Two rows play each game, the first against the second. How much does the first row win by? 20 is about a draw, 40 a big win and 0 a big loss. Wins can go round in a circle: one row can beat a second, the second a third and the third the first. Each row has two weighted sums of its numbers, A and B, taken from their middle values. A row wins by its A times the other's B, less its B times the other's A.
tensor([-1.9, -0.4,  0.4,  1.4, -0.1,  0.9, -0.1, -0.3, -0.1, -1.3])
tensor([-0.8, -0.2,  0.0,  0.3,  1.0, -2.4, -0.3,  1.4,  0.0,  1.2]) 24
tensor([ 0.8, -1.1, -0.4, -0.9,  1.0,  0.7,  0.6,  0.8, -0.7, -0.1])
tensor([ 0.6, -0.4,  1.0, -1.2, -0.8,  0.3,  1.4, -0.8,  0.9,  0.2]) 22
tensor([-1.9,  0.2,  1.3,  0.2,  0.0, -1.4, -0.4,  0.4,  0.8,  0.1])
tensor([-0.9,  1.1,  2.0, -0.3, -1.2, -1.6, -0.6, -0.5,  1.2,  1.6]) 23
tensor([ 0.8, -0.3, -1.4,  0.0,  0.5,  0.8, -0.6,  0.5, -0.7, -0.7])
tensor([ 0.2,  0.6, -0.1,  0.8, -1.0,  1.0, -0.9, -1.4,  1.1, -0.2]) 20
tensor([ 1.5, -1.1, -0.6, -1.8,  1.0,  0.2,  1.5,  1.7, -2.3,  0.1])
tensor([ 0.0,  0.9,  0.3,  0.0, -0.1, -1.8, -1.0,  0.4,  0.1,  0.8]) 20
tensor([ 1.5,  0.5, -0.8, -0.3,  0.1, -0.6, -0.8,  0.5, -0.4,  0.2])
tensor([-0.7,  0.4,  2.1, -0.9, -0.9, -0.3,  1.0, -1.1,  0.9,  1.5]) 27
tensor([-0.2, -1.6,  0.3, -1.3,  1.4,  0.0,  1.5,  1.1, -0.6,  0.2])
tensor([ 1.4,  0.2, -1.9, -0.1, -1.9,  1.8, -0.2,  0.0, -1.0, -0.1]) 6
tensor([-0.4, -1.1,  0.3, -0.2,  0.7,  1.8,  1.0, -0.9,  0.2, -0.7])
tensor([ 1.4,  0.1, -0.7, -0.4,  0.0,  0.0, -0.3,  0.7, -0.6,  0.0]) 23
tensor([-1.8,  0.2, -0.1,  1.1,  0.7, -0.3, -0.8,  0.3, -0.5, -1.1])
tensor([ 1.1,  0.6, -1.8,  0.6, -0.4,  0.0, -1.1,  1.0, -1.4, -0.7]) 23
tensor([ 0.3,  0.9, -0.1,  0.6, -0.4, -0.1, -1.5, -0.5,  0.8, -0.1])
tensor([-1.2,  0.4, -1.1,  1.5,  0.7, -0.3, -1.4,  0.8, -0.2, -1.4]) 14
tensor([ 0.0,  0.1, -0.8,  1.0,  0.0,  1.8, -0.5, -0.8,  0.5, -0.8])
tensor([-1.4,  1.3,  0.9,  0.9, -0.8, -0.8, -1.4, -0.1,  0.8, -0.2]) 20
tensor([ 0.7, -0.7,  0.0, -0.3, -0.2,  1.8,  0.4, -1.0,  0.4, -0.1])
tensor([ 0.6, -0.1,  1.2, -1.2, -0.8,  0.0,  0.8, -0.7,  1.3,  0.4]) 21
tensor([ 1.6, -0.3, -0.5, -1.0,  0.2, -0.8,  0.1,  1.3, -1.5,  0.5])
tensor([-0.5, -0.5,  2.2, -1.0, -0.5,  0.0,  2.7, -0.9,  1.5,  1.6]) 19
tensor([-1.3,  0.6,  1.0,  0.4, -0.6, -0.4, -0.4, -0.6,  0.7,  0.1])
tensor([ 0.7, -2.0,  0.9, -2.1,  1.5, -2.0,  1.6,  1.6, -1.0,  1.7]) 19
tensor([-0.5, -0.4, -0.5,  0.0,  1.4,  0.0, -0.1,  0.6, -0.5, -0.1])
tensor([ 1.4,  1.5, -1.0,  0.4,  0.2, -1.3, -1.0,  0.0, -0.6, -0.7]) 23
tensor([-0.3, -1.0,  0.5, -1.4,  1.2, -1.3,  1.2,  1.0, -0.3,  1.3])
tensor([-1.2,  0.3,  2.0, -0.7, -0.7, -1.2,  0.5, -0.5,  1.2,  2.0]) 24
tensor([ 0.2,  0.0,  0.3,  1.1, -1.1,  1.2,  0.4, -1.5,  1.0, -0.5])
tensor([-1.4,  1.0,  1.5, -0.4,  0.5, -2.4, -0.2,  0.4,  0.7,  1.7]) 23
tensor([-0.2, -1.4,  0.8, -1.0,  0.7,  1.8,  1.8, -0.5,  0.5, -0.6])
tensor([-0.3, -0.7,  0.4, -0.6,  0.4,  0.9,  0.5, -0.5,  0.8, -0.1]) 19
tensor([ 0.9, -0.1, -1.2, -0.4,  0.6,  0.5, -0.2,  1.2, -1.5, -0.3])
tensor([-0.5, -0.1,  2.1, -1.3,  0.0, -0.4,  2.3, -0.4,  1.5,  1.8]) 13
tensor([ 1.0,  0.8, -1.7,  0.5, -0.4,  0.7, -1.3,  0.1, -0.6, -0.9])
tensor([ 0.6, -0.1,  0.0, -0.2,  0.7, -1.8,  0.0,  1.5, -0.2,  1.5]) 25
tensor([-0.1, -0.1, -1.4,  1.0, -0.7,  0.5, -1.3,  0.9, -1.0, -1.1])
tensor([ 2.4,  0.5, -1.0, -0.7, -1.4,  1.0, -0.3,  0.1, -0.5,  0.2]) 15
tensor([-0.8, -0.5, -0.1,  0.4,  1.1, -1.9,  0.0,  2.0, -0.7,  0.3])
tensor([ 0.1,  1.3,  0.6,  0.3, -0.8, -1.4, -1.4, -0.2,  0.6,  1.2]) 26
tensor([ 2.0,  0.1, -0.3, -0.7,  0.0, -1.0,  0.4,  1.0, -1.1,  1.5])
tensor([-1.1, -0.6,  1.9, -1.7,  0.4, -1.2,  1.8,  0.1,  1.1,  1.8]) 24
tensor([ 0.3,  0.2,  0.2, -0.3,  0.9, -1.9, -0.2,  1.0,  0.0,  0.9])
tensor([ 1.5,  0.0, -0.7, -0.5, -0.4,  1.0,  0.1, -0.2, -0.3, -0.3]) 19
tensor([ 1.8,  0.6, -0.9, -0.2, -0.4, -0.7, -0.5,  0.5, -0.5,  0.9])
tensor([-0.2, -0.5,  1.8, -0.7, -0.8,  0.0,  1.4, -1.2,  1.6,  0.8]) 18
tensor([ 1.1,  0.5,  0.2, -1.0, -0.6, -0.5, -0.2, -0.1,  0.7,  0.5])
tensor([ 2.0, -0.3, -0.1, -1.7,  0.0, -0.2,  0.9,  0.5, -0.8,  0.5]) 19
tensor([-0.1, -0.7,  0.9, -2.0,  0.6, -1.5,  1.8,  1.0,  0.4,  2.4])
tensor([ 0.1,  0.2,  1.4, -1.1, -0.4, -0.6,  0.6, -1.0,  1.2,  1.4]) 16
tensor([ 0.9, -0.2, -0.8, -0.3, -0.3,  1.5,  0.0,  0.1, -0.7, -0.7])
tensor([ 1.5, -0.9, -0.5, -0.9,  1.2, -1.4,  0.9,  1.9, -1.7,  1.1]) 15
tensor([ 1.1, -0.7, -1.4, -0.2, -0.4,  1.7,  0.3,  0.4, -1.1, -0.6])
tensor([ 1.0, -0.3, -1.2,  0.2, -0.2,  1.8, -0.1, -0.3, -0.5, -0.7]) 22
tensor([ 0.6, -0.3, -0.1, -0.3,  0.8, -1.7,  0.5,  1.4, -0.8,  1.5])
tensor([-0.9, -1.0,  2.0, -0.5, -0.4,  1.2,  2.4, -1.4,  1.1,  0.3]) 31
tensor([-2.2,  0.6, -0.4,  1.6,  0.9, -0.9, -1.3,  0.6, -0.8, -1.1])
tensor([ 1.9, -0.8, -0.9, -1.3,  0.8,  0.0,  1.0,  1.7, -2.6,  0.1]) 8
tensor([-0.4,  0.7, -1.5,  1.1, -0.3, -1.1, -1.1,  1.4, -1.2, -1.4])
tensor([ 0.0, -0.1,  1.2, -1.6,  0.7, -1.3,  1.4,  0.6,  0.0,  1.5]) 26
tensor([-1.4, -0.2,  0.3,  0.4,  0.5,  0.0, -0.3, -0.3,  0.2, -0.4])
tensor([-2.5, -1.0,  0.8,  0.5,  0.9,  0.0,  0.1,  0.6, -0.5, -0.7]) 16
tensor([-0.8,  1.6, -1.2,  0.9,  0.5,  0.4, -0.7, -0.8, -1.3, -1.5])
tensor([ 0.6, -0.6, -1.0,  1.0,  0.1,  2.0,  0.2, -1.4,  0.1, -1.0]) 19
tensor([-0.5,  1.0, -1.4,  1.3, -0.5,  0.6, -1.5, -0.2, -0.6, -0.9])
tensor([-1.2,  0.8, -0.4,  2.2, -1.2,  1.2, -1.2, -1.3,  0.4, -1.1]) 21
tensor([-1.2, -1.6,  1.4, -0.1,  0.6,  1.0,  1.1, -0.8,  0.7,  0.0])
tensor([-0.3, -0.9,  1.0, -0.9,  0.9, -1.0,  0.1,  0.3,  0.6,  0.4]) 30
tensor([ 2.7,  0.6, -0.9, -1.1, -1.3, -0.1, -0.2,  0.4, -0.5,  0.3])
tensor([-0.8, -1.4,  1.2, -0.4,  0.1,  1.4,  1.6, -0.9,  0.6, -0.2]) 23
tensor([ 0.0, -1.7,  1.2,  1.2, -1.3,  2.1,  1.2, -2.4,  1.0, -0.4])
tensor([-0.4,  1.5,  0.5,  1.3, -1.1, -0.7, -1.7, -0.7,  1.4, -0.3]) 28
tensor([ 0.0, -0.3,  1.2, -2.0,  0.3, -0.5,  2.0,  0.7,  0.4,  1.4])
tensor([ 1.4, -0.7,  0.0, -0.1, -1.0,  1.1,  0.3, -0.8,  1.3,  0.2]) 13
tensor([-1.0,  0.4,  0.3,  2.3, -1.7,  1.7, -0.3, -1.5,  0.5, -0.9])
tensor([ 0.0, -0.5,  0.7, -0.1, -0.8,  0.9,  0.0, -1.4,  1.3, -0.2]) 22
tensor([-0.6,  0.4,  0.7,  0.3, -0.8, -0.4, -0.6, -0.7,  1.3,  0.4])
tensor([ 1.8,  0.4,  0.0, -1.4, -0.3,  0.1,  0.7,  0.2,  0.0,  0.5]) 18
tensor([ 0.1,  1.2, -1.3,  0.8, -0.2,  0.1, -1.5, -0.1, -0.6, -0.8])
tensor([-1.2, -0.4,  1.9,  0.3, -0.9,  0.6,  0.7, -1.6,  1.2, -0.2]) 16
tensor([ 0.4,  1.8, -1.5,  0.8, -0.1,  0.1, -1.1,  0.3, -1.3, -1.3])
tensor([ 2.0,  0.6,  0.0, -1.3, -1.5, -0.5,  0.3, -0.4,  0.7,  0.6]) 37
tensor([ 0.0, -0.4, -1.0,  1.1,  1.3, -2.0, -1.0,  1.4, -1.3, -0.2])
tensor([ 2.2,  1.3, -1.1,  0.3, -0.3, -0.8, -1.1,  0.3, -0.5,  0.0]) 23
tensor([-0.2, -1.0,  0.3, -1.4,  1.8, -1.0,  1.0,  1.6, -0.7,  0.8])
tensor([ 0.3,  0.0,  0.1, -0.3,  0.2, -1.3, -0.1,  0.7,  0.4,  1.1]) 18
tensor([ 0.5, -0.6, -1.8,  0.5,  0.3, -0.4, -0.7,  2.2, -1.3, -0.8])
tensor([ 0.2, -0.3,  1.2, -0.8, -0.4,  0.2,  1.6, -0.9,  1.2, -0.1]) 14
tensor([ 1.0,  0.6,  0.2, -0.4, -1.1, -0.5, -1.0, -0.1,  1.1,  1.3])
tensor([-0.3, -1.5,  1.8, -0.2, -0.4,  1.4,  1.8, -1.6,  0.9, -0.2]) 26
tensor([-1.3, -0.2,  0.9,  0.2,  0.4, -0.6, -0.1,  0.1,  0.4, -0.1])
tensor([ 1.2,  1.6, -1.2,  0.9,  0.7, -1.0, -1.2,  0.4, -1.2, -0.9]) 32
tensor([-0.4, -0.6,  1.5,  0.7, -1.6,  0.6,  0.4, -1.5,  1.9,  0.2])
tensor([-0.8,  0.3,  0.5,  0.3,  0.0, -0.5, -0.9, -0.4,  0.9,  0.2]) 19
tensor([ 1.5, -0.5,  0.7, -0.5, -1.3,  0.9,  0.6, -0.9,  1.4,  0.0])
tensor([ 0.7, -0.5,  0.3, -1.6,  1.2, -0.9,  1.2,  1.1, -1.0,  1.2]) 23
tensor([ 2.2,  0.4, -1.1,  0.0, -0.8, -0.1, -0.2, -0.3,  0.4,  0.0])
tensor([ 0.0,  0.7, -1.6,  0.8, -0.7,  0.2, -1.5,  1.2, -0.3, -1.0]) 21
tensor([ 0.1,  1.7, -1.0,  0.9,  0.1, -0.3, -1.6, -0.4, -0.7, -1.1])
tensor([ 0.5, -0.8, -0.6, -0.1,  0.0,  1.8,  0.4, -0.9,  0.2, -0.2]) 14
tensor([-1.5, -1.1,  0.1,  0.0,  1.1,  0.5,  0.5,  0.5, -0.6, -0.8])
tensor([ 1.4, -0.8, -1.2, -1.1,  0.4,  1.0,  0.2,  1.3, -1.8, -0.3]) 8
tensor([ 0.6,  0.0, -0.3,  0.3, -0.5,  0.9, -0.7, -0.5,  0.6,  0.0])
tensor([-0.5, -1.1,  1.4, -1.0,  0.1,  0.6,  2.0, -0.7,  1.2,  0.7]) 21
tensor([-0.5, -0.8,  0.9, -1.7,  1.0, -0.6,  1.4,  1.0,  0.3,  1.4])
tensor([-0.4, -0.7, -0.7,  0.7,  0.6,  1.5,  0.1, -0.5,  0.2, -1.0]) 22
tensor([ 1.3, -0.4,  0.2, -0.2, -0.7,  1.3,  0.1, -1.0,  1.1,  0.1])
tensor([ 1.0,  0.3,  0.7, -1.3, -0.3, -0.6,  0.8, -0.4,  0.9,  1.3]) 21
tensor([-1.4, -0.1, -0.8,  0.9,  1.2, -0.6, -0.7,  1.2, -0.4, -0.7])
tensor([-1.0,  0.7, -1.2,  1.4,  0.4,  0.6, -1.5,  0.1, -0.5, -1.2]) 16
tensor([-2.3,  0.0, -0.9,  1.7,  0.8,  0.3, -1.2,  0.9, -0.7, -1.8])
tensor([-0.5,  0.0,  1.5, -1.0,  0.1, -1.3,  0.6, -0.2,  1.1,  1.9]) 18
tensor([-1.6, -1.1,  0.4, -0.4,  1.5, -0.6,  0.6,  1.0, -0.1,  0.5])
tensor([ 0.3, -0.4, -0.4,  0.3,  1.0, -2.6,  0.2,  1.8, -0.7,  1.1]) 7
tensor([ 0.6, -0.9, -0.6, -1.1,  1.5,  0.2,  0.5,  1.4, -1.6, -0.2])
tensor([-1.5,  0.7,  0.4,  2.1, -1.4,  0.9, -0.7, -1.1,  0.4, -0.6]) 15
tensor([ 0.3,  0.9, -1.5,  0.7, -0.2, -0.1, -1.3,  0.1, -0.6, -1.0])
tensor([-1.5,  1.1, -0.8,  2.1, -0.4,  0.9, -1.1, -1.0,  0.1, -1.3]) 17
tensor([-1.5, -1.3,  1.1, -1.0,  1.1,  0.1,  1.4,  0.4,  0.5,  0.6])
tensor([-1.2,  0.2, -0.2,  2.2, -1.3,  1.4, -0.9, -1.4,  0.1, -1.1]) 25
tensor([ 0.3,  0.5,  0.4, -0.2,  0.0, -1.6, -0.6,  0.0,  0.5,  1.1])
tensor([-1.0, -1.1,  1.1,  0.6, -0.4,  1.4,  0.8, -1.4,  0.7, -0.2]) 26
